Named moves (each a turn or a mirror), then the moves between two rows, first move first; the first pair answered
Rizi:
[ -0.6   5.0  15.2   9.0  -0.2 -11.8 -13.1  -4.7   2.3  -3.4  -6.2  10.2
 -16.9  13.8  12.8 -23.2 -18.2 -15.1  -7.2 -22.6  -7.6  -4.3 -25.7  29.7
  -5.4  19.2  -1.9]  ->  [ 21.3  16.3   6.4   9.4  -7.1  12.7  15.2   2.8 -21.1   5.5  11.2  14.9
   4.1  26.3  12.7   2.1  -3.4 -21.4   3.3 -19.8   6.6  12.7  13.9  16.7
 -17.4  -5.8   7.4]
[ 15.1   7.8   9.5 -17.2   7.2 -16.5   0.1   1.8  16.4 -19.0   4.2  11.7
  12.7 -23.9  -0.3 -33.2 -10.0 -18.1  -2.4  -8.8  -7.7 -11.1  -6.5  24.3
  11.8  22.0  -1.5]  ->  [ 30.9  17.5   5.3 -17.1   3.5   2.0  18.7   8.1  -0.6 -14.1  18.7  17.7
  27.7 -14.8  -0.2 -16.0   1.4 -20.8   5.0  -8.3   0.5   0.1  23.3  16.6
   0.7   3.7   4.8]
[ -9.2  -3.5  29.8  -5.9  15.9  16.1  29.1 -11.2 -14.6  19.9 -11.5  40.4
   5.6   0.1 -13.9  37.1  20.0  22.6 -37.1 -12.0  -3.5  22.2   5.5  -6.8
   4.0 -62.8  13.1]  ->  [-30.3 -15.2  39.0  -3.5  22.1 -10.2   3.6 -22.2  11.0  10.9 -30.5  36.7
 -15.5 -13.7 -13.9  13.8   5.8  30.4 -46.7 -13.4 -17.0   5.1 -35.3   5.3
  18.0 -39.5   1.7]
[-16.4  -4.2 -38.4  -3.9 -22.9  22.9  13.0  16.6 -21.8  13.6  42.8 -10.6
   4.5  -1.5  -2.8  13.4  11.3  11.2  11.4  15.9  -1.2  24.0  18.5 -16.9
  -5.8   2.2  13.3]  ->  [-43.3 -17.2 -27.6  -1.2 -15.5  -4.8 -16.2   5.4   7.5   2.7  20.2 -19.8
 -20.1 -19.2  -0.5 -13.2  -6.8  15.2   1.9  14.0 -15.2   3.3 -29.2  -2.3
  13.0  30.9   3.0]
dum:
[ 22.7 -14.5  19.5   9.6 -13.2  -5.4  18.0  17.4  -0.8 -16.4  10.6   8.0
  -0.7  -1.8 -20.0   7.2 -37.4  -3.6   9.5 -12.3 -23.1   6.9   9.0 -28.9
 -10.8  11.9 -41.2]  ->  [ 19.0 -11.9  24.9   3.1 -11.1 -13.9  13.8  16.0   5.6 -19.8   3.3  11.1
  -2.1   2.0 -16.2   1.3 -39.3  -5.1   5.2 -17.6 -25.6   5.9   2.6 -23.2
 -11.9  13.2 -41.7]
[  8.3   5.6   1.8  24.5  -8.0 -34.5 -31.1 -32.0  25.4  -8.1  -7.6  -3.1
  -9.7 -15.1 -25.1 -25.0  13.8  17.9  -4.2   9.0 -15.1 -12.5  -2.9   6.2
 -11.1  59.1  -4.7]  ->  [  3.9   0.1 -12.7  29.9 -15.0 -23.8 -26.1 -26.1  17.7   2.7  11.7 -10.9
  -7.8 -24.5 -30.4 -15.5  22.7  21.2   1.2  15.4 -11.4  -8.7  11.4  -5.3
 -10.8  59.6  -4.4]
[-33.2  22.9 -10.4 -14.4   0.2 -42.5 -11.0  30.2  37.5  18.8  11.8   1.7
  12.9   9.1   7.7  12.7  23.3 -34.4 -26.5  15.2 -21.0  14.0  -6.6  26.0
 -22.9  10.2  34.6]  ->  [-30.3  14.7 -28.2  -4.0  -7.3 -18.9  -1.7  36.7  16.8  31.3  38.7  -5.3
  16.2  -3.4  -3.5  33.0  33.1 -22.7 -16.3  25.6 -12.5  18.8  16.9   7.4
 -24.7   0.1  31.1]
pepeg:
[-37.5   0.1 -24.1 -15.8 -19.4 -21.6 -15.1 -16.7  58.5  14.0 -21.3 -35.8
  21.5 -12.8  11.5 -17.2 -15.2 -28.6  -6.5 -27.5  -5.7 -17.2 -21.3  19.8
  -8.3  11.9  -5.6]  ->  [-41.8   0.2 -35.3 -14.9 -23.2 -19.1 -12.4 -14.1  58.3  21.1  -8.5 -42.0
  23.3 -16.4   7.7 -15.8  -7.6 -30.2  -6.5 -23.3  -7.0 -14.3 -12.4  12.3
  -8.4  15.3  -1.5]
[ 21.7  20.7   5.7  10.3  -6.5  35.9  41.4  20.8 -27.5   8.8   4.1  21.1
  23.8   6.4   1.3  24.8  12.1   0.7  27.3 -10.4  10.9   4.3  17.0  -3.8
 -31.2 -25.2 -16.3]  ->  [  9.6   0.2   2.2  24.4  -5.2  43.0  29.0  12.9 -36.5  12.0   4.3  13.0
   1.7 -18.1  -9.3  30.4   0.1  27.3  28.9   0.4  11.8  -7.5   5.1 -10.3
 -16.1 -18.4 -34.9]
[-20.3  12.9   7.8 -22.9   1.0 -35.2  -3.2  -4.1  38.1  -4.2   1.5  -2.6
  19.8  29.7  16.9 -20.6  -5.2 -35.8 -13.1 -15.4 -23.8   3.1 -22.7  21.9
  -6.2  30.3  13.5]  ->  [-41.0  -5.7 -29.7  -6.7 -12.4 -15.8  -4.1   3.2  30.4  20.6  47.8 -28.0
  15.3  -0.3  -0.5  -6.8   6.4 -17.1 -10.7   6.1 -19.7   1.6  -8.7  -5.4
   3.7  43.5  11.4]
[-17.3  33.9 -14.8   3.0   5.8  19.1   8.1   4.0 -27.5  -4.9  72.2   1.6
  15.1  -4.1 -13.7   8.1  15.5 -15.6   5.6  17.0 -14.9  -5.6  26.1 -18.2
  -8.0 -13.9  18.2]  ->  [-21.2   2.9  17.9  19.1  17.1  19.9 -15.1 -23.1 -34.9 -22.5  25.0  14.7
 -32.2 -28.8 -24.0   3.0 -18.6  23.8   5.6  14.2 -15.7 -31.1 -23.5  -8.6
  18.4 -12.2 -21.4]
Pairs:
Between the rows of a pair lie 2 to 3 moves.
[ 24.4  51.5 -13.8 -19.0  -1.2  -9.4  11.4  11.7  30.5   8.0 -14.6 -23.6
  10.0  26.3   4.6 -17.5   8.9 -22.9  -7.1   0.1 -19.1  11.4   4.1   8.5
 -18.0 -33.4   3.6]  ->  [-10.4  16.4 -42.4   9.0 -10.3   6.8  -5.4   5.5  23.6  22.5  15.7 -52.1
 -17.7 -20.6 -17.2 -10.6   9.7  14.7  -5.5  26.0 -19.9  -4.3  -4.8 -11.1
   4.4 -15.3 -14.7] : pepeg, Rizi
[-12.6  -1.3 -19.4   4.2   4.5 -26.3  -1.2  13.3 -11.2 -34.3  25.3  -3.1
  21.4 -14.0 -10.7   0.3  22.2  29.0 -19.2   8.1 -17.1  16.9  15.4 -13.1
 -34.4   5.9 -17.9]  ->  [-20.2  -8.4  -7.8   2.2  10.9 -39.1 -12.3   8.7  -0.7 -41.3  12.4  -3.8
  10.2 -16.8  -8.5 -14.5  11.3  29.6 -21.2   6.0 -22.0   9.0  -4.5  -5.7
 -29.1  13.7 -22.9] : Rizi, pepeg, dum
[ 41.4 -13.8 -15.5  16.5  17.7  52.8  13.1   8.4 -31.9  44.5  26.6   7.0
  10.1  -0.2  -5.8  54.7 -18.8 -10.0  22.5   7.3  29.1  -9.7  36.0 -10.9
  -0.5 -25.1 -34.4]  ->  [ 56.4  15.8  29.9 -12.4  35.6   6.8   6.6   2.8   3.2  16.9 -29.9  35.4
  24.3  40.6  22.1  15.7 -33.8 -49.6   8.9 -23.2  13.9  -8.3   3.9  27.4
 -13.9 -25.0 -23.4] : pepeg, pepeg, dum
[ -1.2 -10.2 -18.0  13.0   0.8 -23.8 -14.1   4.7   9.2   7.9  11.6  -6.3
 -16.1 -15.5 -12.5  -8.9   2.4   4.3   8.2  12.6 -10.7  -2.9  -7.0 -13.2
   9.2  -7.3  -6.2]  ->  [ 18.0  -0.9   9.0   3.5   9.6 -28.8  -8.4  -1.9   5.7  -4.4 -17.2  10.4
 -12.5   3.4  -5.2 -10.7  -8.4  -1.3   7.4  -0.7  -9.1  -1.4 -12.7  -2.8
   3.5 -21.8  -9.9] : dum, pepeg
[  9.9  34.1  -9.5  -4.8  -7.3   3.0  -0.2  12.7  10.1   0.4  -3.4  -4.8
  22.8   1.6   0.1   1.4  -4.8 -31.8  -8.7 -16.3  18.8  12.7  10.4  14.2
 -19.5   1.3  13.4]  ->  [ -5.6  19.0 -28.8   7.7 -14.2  10.7  -2.3  13.1   6.2  11.3  18.1 -19.2
  16.5 -17.5 -10.1  10.3  -0.3 -15.6  -5.0  -0.1  21.0   7.6  13.3   1.6
 -13.6  10.0   9.5] : Rizi, dum, dum
[ 15.0   7.1   8.2   6.5   2.6  14.2  24.6  10.7 -15.5 -10.1  27.1  -6.8
  -3.7   5.7   5.4  20.5  10.7   0.1 -13.3  12.1  15.6  14.5  22.6  -6.7
 -19.8 -15.1  11.6]  ->  [ 22.7   6.3  36.2   4.8  11.8   6.6  18.6  -0.8 -13.2 -26.4  -8.7   9.1
 -16.2  13.7  11.0  13.7  -5.5   2.7 -17.4   0.0  13.5  10.8   2.0   4.9
 -16.3 -20.2  -2.7] : pepeg, pepeg
[ -3.1 -13.6 -14.5  12.4  -9.4  18.7  -0.7   8.1  -9.6   9.2  14.9  -3.3
  -8.8 -15.8  -8.4   8.1  16.3  17.5   3.1  17.4   7.1   7.0  14.6  -4.5
  -5.5  -1.8 -13.9]  ->  [ -5.4 -17.2  11.0  10.6   1.4   0.1 -13.9  -6.0   2.8  -7.9 -19.3   5.3
 -20.0 -12.8  -0.3  -7.2  -2.7  18.5  -2.0   5.4   0.3  -3.6 -17.1   9.7
   0.9   2.0 -24.4] : dum, Rizi, dum
[-25.8 -18.5  -9.5  23.7  -7.9  22.5  -6.1 -13.1   9.3   4.8 -18.2  -9.1
 -15.0 -12.4  -6.8  11.4  -7.9  46.6   2.8  38.2 -20.6  17.1   5.1   5.5
   7.6   5.6 -16.8]  ->  [ -4.5 -12.4   6.7  19.7  -4.6  30.0   5.3 -16.8  -6.7  -2.2 -33.9   6.9
  -9.4   3.0  -2.6  18.6  -9.4  45.5   6.2  31.4 -12.7  22.2  12.8   9.4
   3.0 -14.7 -20.5] : Rizi, dum
[-21.6  -3.8 -23.7  11.0   3.5 -16.0  -3.6  10.3  14.1  17.2  20.5 -24.0
  -8.7  -3.7  -6.0 -21.4   7.4  -8.5 -16.0  13.0 -19.7  -2.3   1.2   2.2
  10.6   7.2  11.7]  ->  [-21.1 -11.3 -19.6  16.3   4.1 -15.0 -10.0   4.4  10.6  13.7  12.0 -22.3
 -22.9 -11.6  -8.1 -21.7   0.5   2.8 -16.1  14.5 -17.8  -8.2  -9.1   3.1
  16.7   8.3   4.9] : pepeg, dum
[  3.7 -61.8  23.5 -10.5  20.0  10.1 -31.8 -23.2  28.5  14.6 -28.6 -14.5
 -19.5 -23.2 -14.6  -2.2  -6.1  23.4 -40.0  18.2   0.0   5.9 -58.1   8.4
  12.7 -21.9 -19.8]  ->  [ 41.0 -41.4  47.0 -25.8  22.4  21.2  -9.7 -20.5   9.3   4.3 -46.8  12.4
   3.6  12.7  -2.3   9.1  -4.9   6.2 -34.6   4.0  10.9  21.1 -31.4  14.4
  -5.0 -55.4 -12.5] : Rizi, pepeg, dum
[ 15.0  17.8  13.1 -27.9   1.6 -45.7 -10.0  -7.6  35.4 -24.3 -31.8   3.6
  28.3  30.1  20.0 -26.1  -3.3 -32.1 -11.7  -5.5  -5.9  -1.2 -14.1  28.5
   2.8   9.1  18.4]  ->  [-12.7  -8.9   6.3  -9.3   1.4 -45.6 -31.0 -16.5  38.4 -22.9 -30.6 -12.3
  -3.1  -3.5   2.6 -29.3 -13.7  -1.8 -11.7   5.7  -7.2 -19.0 -40.7  21.7
  25.0  28.5   0.4] : dum, pepeg, pepeg
[-17.9  26.9  -5.0 -12.8 -11.8 -19.6  -5.9   8.6  10.9  13.6  23.3  -8.5
  29.7  25.0   4.9 -17.0  -5.3 -31.4 -19.6 -16.3 -20.2  21.9   7.1  -0.5
 -23.8  -4.3  19.7]  ->  [-29.7  18.8 -19.4  -5.6 -16.3 -10.1  -5.1  11.0   6.7  25.7  44.3 -19.9
  24.5  10.0  -3.7 -10.6  -1.4 -19.8 -17.1  -5.6 -18.6  20.1  13.2 -10.5
 -20.3   1.1  17.0] : Rizi, dum
[-14.9 -12.4  -2.1  14.0   9.0   5.0  17.2 -14.4 -17.6  19.2   5.3   4.5
  29.0 -18.6 -22.2  19.6  29.8 -23.5 -16.0 -11.0  14.3  21.5  15.8 -15.1
  -3.9   3.0   3.1]  ->  [-23.6 -18.2  -6.2  19.2  10.0   1.6   8.8 -19.3 -15.4  24.2   9.4  -0.7
  23.5 -26.7 -24.7  17.6  27.2 -18.8 -16.2  -5.9  11.8  17.6   8.6 -17.9
   1.3   9.2   0.0] : Rizi, dum, Rizi
[ -9.9  14.6 -12.7   2.8  -2.6 -11.6 -24.4  11.9  33.5  13.1  -4.4 -19.1
  19.4   6.6  17.2 -32.4  -9.0 -17.8 -15.2  11.4  -7.9  33.1  -2.9   2.7
 -12.8  20.8   3.0]  ->  [  5.5  16.5 -22.1   6.1  -9.2  13.4  -5.9  18.0   4.6  21.2  11.5 -14.5
  32.6  10.7  11.5 -10.3   4.0 -11.7  -5.6  13.6   7.3  46.7  28.2  -9.4
 -20.3  -0.8   6.5] : Rizi, dum
[ -4.1 -27.2 -13.6  28.9 -17.5  27.0  -5.7 -24.5 -27.3  -0.1 -16.7 -17.6
 -62.7 -58.6  -6.7  13.5  -6.9  16.3   1.0   5.4 -10.4  13.8 -57.3   4.8
  11.6  28.2 -24.5]  ->  [ 13.2  12.4 -50.2  10.5 -36.4  38.9  30.6  11.1 -30.3  21.1  39.0 -24.3
  -2.3 -24.5   3.7  27.2  36.4 -30.4   7.6   4.5  -2.8  48.2  12.3  -7.9
 -22.2  14.6  24.9] : pepeg, Rizi, pepeg
[-13.0   1.3   7.0  -9.0   8.5 -30.2 -23.2 -31.2  19.9 -12.3 -40.4 -25.2
 -51.3 -22.6 -17.9   0.1  -4.5  -2.4   3.2 -21.6 -14.4  -5.5 -36.5  32.8
  45.6  19.0   0.6]  ->  [ 13.0  22.4 -36.1 -10.4 -10.1  17.6  24.1  -2.0 -19.3  16.7  26.4 -30.7
  -8.5  -8.1 -21.8  46.0  36.3 -16.5  21.3  -9.2  10.0  26.4  50.6   0.9
  15.5 -15.3  29.1] : dum, Rizi
